(in the rows, 128 means zero)
Where one turn sends some rows of the set: a few examples, then the rows asked:
bofet: [117 138 120  96 107 120 135 100 134 118 130 130 120 124 145 102 145 107
 102 114]
dalu: [107 146 162 128 114 121  93 104 143 146 109 145 128 131 104 115 128 130
 140 160]
Fonod: [143 125 106 135 132 132 146 142 174 119  91 130 121 156 105 156  91 119
 150 140]
bup: [114 145  88 125 144 101 114 126 107 139  99 127 116  99 137 143 112 149
 163 127]
Gegu: [118 113 130  95 129  94 111 117 167 107 106 122 134 135 110 160 143 149
 119 164]
gis: [123 131 119 102 119 129 143  95 151 127 119 128 135 127 155 104 143  89
 122 120]
lil: [129 130 117 107 131 117 161 106 142 126 114 122 115 126 155 131 145  90
 105 111]
migop: [134 148 135 124 158 131 105  75 142 133 113 156 100 113 111 131 142 141
 111 119]
Mize: [142 138 101 127 143 129 128 125 172 121  88 135 140 147  93 150  89 123
 163 131]
Dobu: [152 134 120 160 152 140 142 125 124 138  88 154 134 122 103 138 152 136
 136 147]
Vinuk: [105 161  97 112 138  93 119 117 121 133 108 122  94 108 129 156 107 159
 151 120]
sur: [107 140  87 136 150  96 118 137 122 136 107 131 115 117 146 150 106 164
 157 127]
gaf: [134 132 129 166 141 128 143 153 130 140  86 145 136 133 108 119 145 123
 134 142]
venag: [138 148 125 129 144 122 102  98 110 127 112 163 118 103 103 118 126 152
 111 115]
sirad: [148 110 153 125 129 113 153 117 166 110 120  99 121 150 151 137 121 152
 161 129]
von: [131 150 111  97 126  88 137 140 108 108 135 106 123 136 104 133 105 146
 115 141]
bifis: [125 139 109 136 129 135 131 123 181 128  91 136 151 152 109 145  83 120
 151 138]
dugo: [120 133 116 115 126 128 129 105 125 132 117 121 137 133 160 110 148  90
 115 114]
veni: [148 118 160 127 125 118 141 108 154 104 128  92 131 153 151 137 112 153
 137 129]
Vizen: [121 144 173 118 104 120 119  90 137 146 122 143 134 135 114 119 132 143
 156 149]
fuzal: [139 156 104 145 114 115 158 123 156 104 136 157 100 148 134 130 117 109
 142 143]
mokal: [116 130  96 118 138  99 112 138 115 139  88 129 117 109 116 164 102 158
 153 136]
sus: [135 109 164 122 113 127 144 112 172 115 118 106 111 156 144 129 136 142
 142 136]
mol: [138 150 103  87 124  99 158 123  98 121 130 117 138 124 113 134 118 132
 115 135]
mifi: [149 146 129 117 155 124 103  76 125 115 128 148 121 108 114 116 128 154
 113 118]
ziri: [120 122 108  97 126  97 118 108 159 110 105 122 118 134 122 177 147 154
 148 166]
lere: [143 116 170 112 127 111 152 110 161 120 101  98 130 146 129 156 122 152
 144 120]
Dit: [140 141 118 118 165 122  88  88 129 120 121 154 129 128 105 128 131 152
 111 117]
vuvon: [131 159 116 140 131 128 148 131 161 132  83 137 130 143  95 147  88 119
 156 114]
bek: [131 144 108 153 125 103 150 138 143 101 138 147  93 132 145 123 121 114
 115 148]

Dit turns into dugo
mol turns into Vizen
And these:
sirad turns into Mize
lil turns into lere
dalu turns into bek
Fonod turns into mokal

Where one turn sends some rows of the set: a few examples, then the rows asked:
Vina: [128 169 108 120 126  92 167 102 114 125 114 154 154 138 139 161 168 147
 110 133 142 105  95 103 117]
vege: [145 135 106 128 123 115 122 125 121 129  61 123 148 141 121 126 151 137
 137  90 131 112 118 158 115]
meva: [143 154 124 148 131 100 116 160  89 129 159 126 124 117 132 153 165 126
 111 133 178 116 101 123 142]
Tilo: [127 128 119 135 125 115 126  89 117 101 124 147 148 134  97 153 164 153
 126 137 139 113 114  99 102]
pumam: [ 76 150 122 132 131 103 136 126 120 122 116 146 120 149 152 131 159 145
 125 107 144 108 110  86 130]
Valan: [141 156 135 131 144 109 114 146  98 134 163 125 111 124 125 155 170 143
 108 152 158 101 129 126 147]
Peveg: [131 132 115 149 145 119 129 198  90 133 107 154 173 130  99 164 127 146
 117 141 136 102 121 117 119]
Famak: [128 126 108 134 139 113 109 118 122 134  66 135 135 132 113 123 143 147
 140  93 113 103 118 142 126]
Res: [112 132 119 150 131 121 132 218 115 152 122 142 151 144 118 152 126 138
 131 120 125 106 119 139 118]
fifo: [117 154 113 108 100 124 155 126 105 144 122 121 126 154 154 147 196 140
 121 100 140  95 123 117 112]
vuva: [128 160 118 106 116 149 128 179  94 155 149 121 156 122 143 160 146 156
 119 144 121  88 142 109 110]
Mabi: [164 135 119 133 108 134 126 192 114 160 126 146 132 140  99 104 130 134
 124 126 114  89 118 126 109]
zar: [126 141 124 124 100 125 145 103 147 128 142 129 134 156 121 147 175 143
 136 123 130 112 125 148  88]
zive: [138 145 104 142 142 114 126 109 128 132  67 149 155 137 118 124 140 145
 134 105 125 106 125 159 118]
Pobeb: [136 161 110 121 122 113 133 181  96 138 138 136 176 105 138 168 124 145
 117 147 134 109  95  92 113]
mif: [146 144 124 149 128 134 116 186 111 134 116 163 147 144 101  93 113 137
 119 138 138  99 126 111 113]
kikol: [184 136 156 134 117 136 132 123 112 134 138 130 129 142 119 128 112 121
 113 154 162 111 122 124 127]
tif: [146 127 106 120 125 120 134 106 129 138 114 134 131 136 156 144 108 173
 122  90 136  84 123 153 130]
soz: [161 124 145 163 124 137 120 127 101 145 145 146 122 129 122 116 104 118
 119 133 158 108 112 107 133]
Nafi: [139 139 126 122 134 129 139 201 110 144 114 133 158 149 105 168 139 151
 120 149 121  95 143 145 112]
Vodef: [102 135 123 117 110 138 144 133 100 173  91 118 131 123 167 159 165 126
 120 125 130 114 119 118  98]
Fode: [116 151 124 115 125 116 157 116 112 156  84 135 152 118 160 172 146 131
 112 154 133 122 103 116  99]
pizik: [170 123 152 140 105 134 128 140 120 156 150 121 107 139 128 121 114 114
 125 129 145 109 110 128 129]
gep: [130 169 132 147 136 102 127 158 119 141 171 133 117 132 142 145 158 132
 116 143 166 113 115 148 141]
ket: [ 93 166 126 127 125 126 125 195 123 139 147 133 155 130 158 141 114 145
 129 139 137 112 121 108 115]
tolag: [ 77 140 130 130 137 126 132 125 111 151  85 140 135 121 165 150 137 133
 119 140 136 122 117  97 109]
nunos: [154 117 109 111 125 114 122 109 114 113  98 124 135 133 147 149 109 172
 118  92 149  91 118 129 135]
Batot: [143 126 103 134 119 121 129 117 114 122 105 135 145 135 163 136 106 160
 121  76 164  99 116 144 128]
zipu: [177 147 128 121 116 117 131 184 121 132 111 146 152 143  94 114 118 138
 115 153 128 101 112 122 109]
Sig: [ 99 121 114 156 102 116 123 123 125 117 135 135 135 141 124 131 162 128
 143  93 149 127  97 111  99]

Vodef turns into tolag
Vina turns into fifo
pizik turns into soz
And these:
vege turns into Famak
Sig turns into Tilo
Valan turns into gep
Mabi turns into mif
vuva turns into ket
tif turns into Batot
Peveg turns into Nafi

